In the data rows, zero lies at 4.5, halfway between 4 and 5.
Some points, one per row:
3 3 9 7 3 5 5 6 6 3 4 6 6 4 7 6 9 6 5 5 3 3 6 6
7 7 5 2 6 5 3 4 4 6 5 3 4 2 7 3 8 8 3 4 4 3 5 4
7 6 6 5 4 6 4 4 3 4 6 5 5 5 9 6 7 5 4 3 2 1 8 4
3 1 2 1 4 4 6 3 6 4 2 3 5 5 3 7 4 3 2 5 6 5 4 8
4 9 3 5 3 3 4 4 3 4 7 2 3 5 5 7 6 4 5 5 4 4 5 4
4 5 2 4 4 5 6 5 5 5 7 5 4 4 4 2 3 6 5 7 8 6 3 5
6 6 4 4 5 7 4 3 4 5 6 4 3 5 7 4 4 5 3 3 4 3 6 3
5 6 5 8 3 5 8 6 5 1 4 5 4 5 1 6 4 3 5 5 4 3 5 6
5 2 2 2 2 4 5 4 5 4 3 4 6 5 5 6 3 3 4 3 4 4 4 7
6 5 4 3 2 4 1 4 2 7 6 3 2 3 5 6 6 5 4 5 2 8 3 5
7 4 3 3 3 4 4 5 4 4 5 3 3 5 5 5 6 5 4 4 5 4 3 8
6 4 4 4 5 5 5 6 2 5 5 4 4 6 5 3 4 5 5 4 4 5 4 3
7 3 5 3 5 6 5 4 3 6 4 8 6 3 8 6 6 5 4 3 1 3 6 5
4 7 4 6 5 5 5 4 5 3 3 6 4 5 4 7 0 0 4 3 3 5 8 6
3 7 3 4 2 4 4 2 6 4 6 0 2 4 3 5 5 4 3 3 6 5 4 5
6 4 6 3 3 5 5 2 5 4 4 6 6 4 6 6 5 4 3 2 3 3 7 4
1 7 8 5 9 2 5 5 4 3 4 5 7 7 4 7 4 2 4 3 5 3 4 2
3 3 4 3 5 3 3 5 6 6 4 5 5 5 5 5 7 6 5 9 5 4 3 8
4 7 4 5 3 7 5 3 4 5 8 3 1 2 4 2 6 7 3 8 6 7 4 4
5 3 3 5 5 3 3 5 4 4 2 4 5 5 4 3 6 6 4 8 4 2 5 2
3 4 5 4 4 5 1 5 5 6 7 4 3 5 3 3 4 5 5 5 6 5 4 5
8 3 4 3 5 5 2 4 2 7 3 5 5 5 5 4 6 6 4 4 2 3 3 2
5 5 4 3 8 0 0 6 3 6 3 4 8 4 7 5 9 7 5 4 2 5 5 7
3 3 5 6 7 2 2 8 4 4 2 8 7 6 7 5 2 3 6 3 2 6 6 5
5 4 5 4 4 5 4 3 4 5 6 4 2 3 4 4 7 7 4 7 5 5 4 4
2 4 9 5 6 5 5 7 4 3 4 6 5 7 2 5 3 3 4 1 5 4 3 3
5 4 4 2 4 4 5 4 3 6 4 4 6 3 3 4 4 4 4 3 4 4 2 3
4 6 5 4 3 5 5 2 6 6 5 4 2 3 5 4 6 6 4 8 5 7 6 5
24 more points follow, each with its number after it:
2 5 6 6 7 4 5 7 6 1 3 5 6 6 2 4 3 4 4 4 6 3 3 3 0
5 3 3 7 6 5 7 9 7 1 4 6 6 5 2 3 5 6 7 5 5 2 3 3 1
4 5 0 4 4 2 3 7 5 3 5 3 5 6 6 6 6 4 7 5 4 4 4 6 2
5 4 2 2 4 4 5 4 5 4 5 2 2 5 4 6 3 3 2 5 6 5 4 8 3
8 5 6 4 2 7 6 5 4 5 6 6 5 0 5 3 6 7 8 7 1 9 3 6 4
4 3 1 2 5 5 5 3 4 8 4 6 5 3 4 3 3 4 2 6 7 6 4 4 5
5 7 4 4 5 3 3 3 3 4 5 4 5 3 5 6 1 1 4 2 2 7 9 4 6
7 3 3 2 4 5 2 2 6 5 4 2 6 3 5 4 8 7 3 4 4 3 5 5 7
5 7 3 3 3 3 3 3 4 4 7 1 3 4 5 6 5 4 4 4 3 4 5 6 8
7 4 4 5 5 6 7 3 3 2 5 5 4 4 4 6 4 3 4 2 4 3 6 5 9
4 7 5 4 5 7 4 2 3 5 5 4 2 5 6 5 1 2 2 4 7 6 7 3 10
6 4 4 4 1 6 3 6 6 8 8 3 5 1 8 1 3 6 9 7 4 6 1 4 11
3 5 5 4 4 6 4 4 6 5 6 3 3 5 5 4 3 4 5 5 6 6 4 4 12
4 2 8 7 6 4 5 6 6 4 2 8 8 5 3 3 4 5 7 3 3 5 3 5 13
5 5 4 5 5 4 4 5 5 4 4 4 4 5 7 3 4 5 5 5 4 4 7 5 14
2 4 4 7 5 1 5 4 2 4 6 5 4 9 5 6 5 4 8 5 3 5 3 1 15
2 2 8 6 5 4 7 2 2 4 2 6 4 8 3 6 3 2 3 5 4 7 5 3 16
4 6 3 5 3 6 7 3 4 3 5 4 2 4 3 6 0 1 3 3 5 6 7 6 17
3 7 6 7 5 2 4 3 0 5 6 5 2 8 4 7 3 2 5 5 1 6 5 2 18
6 5 4 7 5 4 8 9 5 0 3 5 8 6 2 4 5 5 8 5 5 1 3 4 19
2 4 8 7 3 3 4 7 5 2 3 5 5 8 8 8 8 5 6 6 2 2 3 6 20
5 7 6 5 2 6 2 4 3 7 9 3 1 3 4 4 4 5 4 5 4 5 3 4 21
5 6 6 7 2 5 7 6 5 2 5 2 3 3 1 5 6 5 3 3 6 2 4 4 22
7 4 4 5 4 5 4 5 6 4 6 4 6 3 6 4 6 6 8 3 5 2 5 3 23
Which of these numbered points is nearest to each point below, ignoring the 2 directions in which the first points spread most? Its number follows each.
3 2 8 6 6 4 7 3 2 4 1 7 5 6 3 6 2 2 4 4 3 5 6 2 > 16
5 6 5 5 5 6 4 3 4 5 5 5 3 5 6 4 3 4 3 4 6 4 6 3 > 10
5 3 4 2 5 4 2 3 3 8 3 5 5 2 6 2 4 6 2 4 5 6 6 4 > 5
5 5 3 5 4 6 4 6 5 6 7 7 5 3 6 3 3 4 7 6 6 6 5 3 > 12
4 9 4 4 7 3 3 4 1 4 5 3 4 4 4 5 4 3 4 3 3 5 6 0 > 6
7 5 3 5 1 7 3 5 7 6 5 2 2 3 6 3 5 6 5 5 4 4 4 7 > 14
3 3 3 2 3 5 7 2 5 4 3 2 4 3 3 4 4 5 2 2 8 4 3 5 > 7
3 3 5 6 5 4 5 5 5 5 4 5 6 4 4 3 7 7 5 7 7 7 2 8 > 13
5 4 2 3 4 5 6 3 3 7 4 5 4 4 4 4 4 5 2 5 5 6 4 4 > 5
4 3 7 7 8 4 5 5 6 4 2 9 8 6 7 7 5 3 5 3 2 3 8 5 > 14
5 4 2 6 5 2 3 7 4 4 4 4 5 7 5 4 5 5 8 6 4 3 3 3 > 2
4 2 5 2 4 4 3 3 6 7 3 3 6 3 5 3 8 8 3 6 4 6 6 5 > 7
2 6 4 5 8 1 3 5 4 4 4 5 6 7 5 7 5 3 5 3 3 3 5 3 > 8
3 6 4 5 4 0 1 6 1 6 4 4 6 7 6 6 7 5 5 5 2 4 2 3 > 15
